In the rows, 128 means zero.
A single turn carries every row of the set below to another of its rows. Some are shown first; where does it send the rows asked next?
Bizef: [121 136 113  71 139 147 109 102 115 115 149 144 143 173 123 150 119 130
 133 181 117 122 104 117  93 137 104 121 144 161 138  93 147 111 107  99
 140 148 141 146 141 179 127 134 103 124 148 145 130 145 160 112 105 119
 117 120 133 139 153 101]
gopat: [128 129 115  80 135 156 119 104 115 117 147 152 158 170 128 149 134 123
 130 192 111 129 109 120 109 111 109 118 138 163 132  90 150 116 105 108
 140 140 136 136 153 163 133 149 101 111 154 136 130 145 152 113 105 126
 119 101 124 148 147 119]
nolaf: [145 148 123  98 163 110 111 104 149 119 148 142 109 133 139 141  96 122
 142 189 127 141 101 130 166 119 130 128 127 111 117 127 150 112 129  99
 133 118 116 126 110 173 154 147 108  95 122 147 114 129 150 104 116 115
 126 139 103 101 153 108]
susek: [134 130 100  80 140 143 108 107 109 125 159 150 157 183 102 165 120 109
 140 195 109 133 105 122 104 130 109 120 139 145 133  88 140 108 107 106
 130 135 133 155 129 175 143 140 106 123 154 138 121 148 158 124 118 132
 125 121 134 150 141  99]
gim: [125 147 102  94 110 148  99 107 114 111 138 159 116 149 110 134 111 101
 149 149 160 150 116 151 101 146 121 120 114 114 144 137 141 105 116 118
 135 122 137 126 138 184 135 136  96 157 147 125 128 111 159 132 135 134
 141 110 108 110 144 121]
Zegi: [135 137 113  98 111 143 114  95  99 118 146 171 109 156 125 130 104  92
 142 163 171 152 116 149  92 133 128 112 105 111 127 114 145 111 118 125
 143 130 118 134 142 189 142 123  79 151 153 124 113 105 165 147 136 140
 113 130 101 125 151 100]
tuli: [123 110  96  93 172 141  90  82 114 131 132 140 134 131 125 127 121 116
 161 187 131 136 131 145 103 128 122  91 138 144 115  69 141  86 154 109
 155 110 126 100 126 144 153 142 112 107 145 139 125 131 168 137 119 147
 135 113 113 116 122  99]
vodaz: [139 119 139 121 142 111 121 121 117 139 143 149 135 139 156 138 114 109
 158 183 130 156 146 186 111 133 144 135 143 145 111 107 142 125 120 110
 124 130 134 145 127 153 115 139  83 136 117 139 111 132 159 118 122 117
 130 115 119  92 142  99]
zefaz: [139 143 129  86 130 173 116  61 109 123 118 145  95 155  97  98 126 117
 195 175 130 144 113 156 129 109 124 118 120 135 134  87 167 127 119 113
 142 118 134 119 115 159 143 122 109 149 128 131 141 115 158 105 132 132
 128 134 109 130 143  95]
zizad: [155 142 144  86 139 174 118  90 123 116 121 128 119 150 105  98 122 121
 180 162 128 141 123 159 127  95 129 102 131 128 125 100 163 119 120 130
 140 127 126 118 138 159 160 102 107 147 132 135 144 123 159 103 136 138
 128 124 110 128 149  95]
Marut: [134 134 114 101 106 136 103  98  91 105 127 171 106 149 110 114 117  94
 149 168 155 141 129 158  99 124 127 119 102 110 136 118 116 100 114 117
 142 127 124 125 138 183 134 111  78 139 147 134 126 105 156 138 123 138
 117 120  94 126 151 115]
Kevev: [144 124 105  90 180 143  99  92 110 132 134 156 126 140 133 127 126 126
 141 181 115 141 115 150  89 121 125  94 122 141 106  77 134  88 139  97
 155 105 110 103 125 163 164 145 103 110 151 126 140 113 149 139 121 164
 131 114 123 143 117 107]
zop: [128 139 125  89 161 161 121  95 118 158 117 129 128 176 143 149 136  96
 135 165 119 170 130 146 107 127 119 124 123  95 136 104 152 104 124 133
 151 130 125 135 117 181 111 156  95  92 106 143  96 134 168 125 128 111
 125 123 114 134 113  77]
daso: [134 161 132 119 150 112 112 105 140 118 164 146 118 144 124 137 111 113
 134 185 135 139 116 147 174 118 120 130 116 123 115 129 151 128 139  91
 141 114 121 129 121 173 150 143  96 104 129 125 112 151 154 104 127 125
 117 144 125 104 152 102]
givo: [156 137 134  79 129 171 126  67 123 123 124 154  98 156 118  97 130 124
 182 177 116 136 129 145 133 104 129 109 129 125 119 102 165 114 121 119
 139 120 125 133 116 165 154 120 107 155 129 143 145 112 177  92 120 142
 124 135 120 122 139  93]
Tuza: [137 117 130 117 144 119 115 111 109 158 133 163 136 145 143 146 113 107
 168 177 119 153 143 176 110 139 141 155 135 159 110 111 142 120 139 104
 126 117 129 137 132 173 106 124  89 138 102 147 112 128 167 116 122 125
 118 126 118 113 153  91]
lirof: [128 135 121 108 124 128 102 110  97 118 134 158 107 160 122 127 119 109
 148 150 162 148 125 155  95 120 134 109 104 124 137 134 137 116 118 116
 152 124 122 138 155 191 127 111  89 161 137 122 123  99 155 143 133 126
 134 124 105 128 149 111]
nugid: [140 137 113  69 135 158 112 120 110 113 151 148 142 181 109 144 136 120
 138 189 114 117 113 123  93 130 109 116 136 151 136  84 152 120 115  97
 126 142 139 144 136 177 134 144  94 117 151 140 125 146 152 109 128 121
 123 104 140 144 145 107]
guvok: [158 134 133 126 160 113 100  57 119 152 135 147  87 143 126 139 138 109
 128 181 121 158 136 127 115 126 115 137 137 120 116 113 152 117 119 115
 134 109 130 114 136 187 141 166 102  97 162 140 132 112 178 130 119  94
 108 127 112 155 139  97]
sasu: [161 140 156 107 164 122 110  76 119 144 126 148  94 148 116 139 131 125
 143 170 136 151 141 130 108 131 127 140 134 117 122 114 140 104 131 117
 134 132 117 109 147 196 155 163  86  80 157 146 126 109 178 112 111  87
 104 125 112 141 136 100]
gedid: [128 128 100  95 170 149  88  83 118 138 148 160 141 135 126 109 117 109
 165 182 128 142 119 147 103 120 114 103 130 141 108  71 142  84 143 100
 137 115 118 105 111 161 172 148 106 116 135 141 129 125 163 123 124 149
 148 110 130 130 109 112]
Muro: [130 144 119  96 155 169 132  97 107 155  95 124 105 183 146 153 143 107
 117 186 114 166 129 141 106 125 118 113 123 109 138 104 145 101 115 111
 152 119 130 136 133 179 115 140  93 117 129 145 110 143 162 120 128 115
 103 120 116 150 119  83]
lusas: [151 141 140  79 128 171 121  70 123 127 119 135 101 135 109 103 131 118
 181 167 135 138 122 158 118 107 138 101 106 121 133 112 152 116 127 102
 142 121 121 117 123 174 166 108 113 143 122 138 152 123 178 100 123 138
 122 124 130 134 149  90]
kiv: [147 130 130 123 137 115 113 115 116 162 151 157 123 140 146 151 117 103
 172 179 134 147 141 178 109 130 141 153 129 153 111 105 140 131 114 114
 140 119 124 146 132 159 109 145  88 136 111 150 101 120 164 115 119 118
 115 128 106 110 147  99]
zali: [140 119 103  99 169 144  68  88 102 137 138 145 123 130 139 123 118 130
 151 186 131 139 106 151  96 119 110  95 121 134 115  81 139  83 140 107
 140 108 108 110 122 151 154 155 113 106 143 136 125 132 166 146 130 157
 141 119 118 131 125 107]
bog: [133 129  93  98 171 150  84  89 120 135 135 137 144 144 127 136 138 120
 150 176 125 131 130 158  98 116 118 107 119 150 109  69 136  81 143 114
 141 113 134 118 127 135 161 150 116 106 149 141 127 113 158 122 121 145
 148 129 127 126 118 102]
Pefus: [150 121 139 125 147 122 121 107 113 141 131 155 125 127 152 154 115 110
 175 179 127 145 131 182 110 126 124 154 125 141 109 107 150 124 109 100
 130 132 128 125 123 164 119 131  88 142 106 140  93 129 155 116 115 126
 116 132 100 102 143 110]
ranas: [130 141 118  92 161 162 140 105 119 144 104 120 106 161 130 151 148 113
 132 183 112 170 140 139 113 117 129 104 122 105 149 116 144 107 113 109
 128 124 128 140 133 174 107 153  92 114 105 146 116 120 163 119 111 110
 124 107 122 142 102  87]
rad: [149 139 131 108 170 114 113  61 114 139 125 151  86 155 130 134 126 109
 146 169 129 139 136 121 108 124 119 130 122 116 118 116 160 118 135 117
 139 119 139 101 143 173 154 165  91  94 150 145 135 111 171 133 100  97
  94 132  89 148 133  83]
vavu: [139 160 122 117 153 115 118  92 131 121 147 132  92 149 143 131 104 116
 130 187 119 135 109 136 170 119 142 105 133 121 122 126 138 121 124  86
 146 118  95 120 127 161 157 133  93 122 105 141 111 134 155 111 117 126
 120 138 108 105 151  98]
Mebid: [131 147 123  90 170 154 145  87 115 149 109 129 104 171 131 130 137 115
 126 173 113 170 124 146  96 113 125 120 116 108 155 114 141 113 111 113
 133 124 113 146 121 164 123 143  97 100 115 140 100 136 160 116 119  98
  99 118 113 145 110  91]
zezu: [148 163 133 109 154 116 124  87 134 126 156 144 121 146 134 135  92 119
 139 179 120 150 100 138 157 121 128 118 118 126 117 148 147 110 126  79
 135 113 119 129 124 183 158 141 101 100 125 139 111 136 144 102 119 131
 140 148 128 115 152  95]
tige: [146 160 117 104 160 125 120 113 134 129 149 142 121 143 144 123 110 114
 136 178 120 148  92 140 178 119 134 109 132 122 126 132 136 121 128  90
 138 109 111 106 131 176 151 135  92 103 124 147 112 144 147 108 120 118
 135 147 106 112 138 101]
dis: [154 141 153 115 163 110 113  57 121 141 130 148 100 154 120 136 130 112
 136 182 127 131 122 132 107 130 124 132 134 118 119 108 143 113 140 111
 143 117 130 116 132 189 146 169 101  86 156 148 142 105 170 122 109  97
 102 124  99 162 142  95]
Mifu: [151 143 153 105 171 117 104  65 133 145 127 162  94 140 115 138 129 119
 143 167 142 143 139 120 110 125 134 128 145 121 108 110 149 117 137 118
 129 123 126 123 130 186 151 166  88 104 157 141 139 109 173 132 100 100
  97 118 105 159 136  98]
Moru: [130 128 113 108 115 152 101 102 101 111 143 159 104 160 135 135 114 100
 140 161 168 150 108 148 103 132 137 117 111 111 151 134 129 101 116 128
 145 120 131 127 136 196 146 130  77 146 143 127 128 103 150 133 145 131
 125 131 119 121 144 119]
vulif: [123 115 102  87 143 153 110 109 110 121 145 151 147 182 105 145 129 111
 135 181 116 131  99 116  92 125 119 111 137 143 147  80 142 122 115  93
 127 145 126 132 137 182 151 149 102 110 147 147 128 139 155 100 113 115
 123 109 140 149 157 104]
vuke: [156 115 128 144 151 121 114 111 123 145 148 157 127 133 139 142 117 111
 161 181 128 134 132 173 105 132 133 143 132 150 107 111 126 132 130 109
 122 122 123 145 124 169 114 125  95 141 107 140  98 126 166 107 143 127
 119 133 110 119 156  87]
Favu: [119 143 130 102 165 174 132 100 107 159 110 134 123 170 138 159 135 122
 137 173 117 165 135 145 117 118 116 107 115  90 147 100 142 108 117 110
 143 123 123 127 119 170 115 148  99 117 113 137 105 125 164 135 130 104
 123 113  99 143 104  91]
Filuz: [150 142 137  85 140 168 129  74 118 120 128 130 104 154 116  92 123 121
 197 175 128 133 132 152 126 106 135 115 123 141 124 112 154 112 122 118
 139 123 121 109 122 156 156 112 117 153 129 124 142 122 172  97 129 137
 119 123 112 125 144 104]

sasu goes to gopat
nugid goes to Filuz
rad goes to susek
Now find these:
nolaf goes to Muro
ranas goes to tuli
Mebid goes to bog
gim goes to vavu
Favu goes to zali
Pefus goes to guvok
givo goes to Tuza

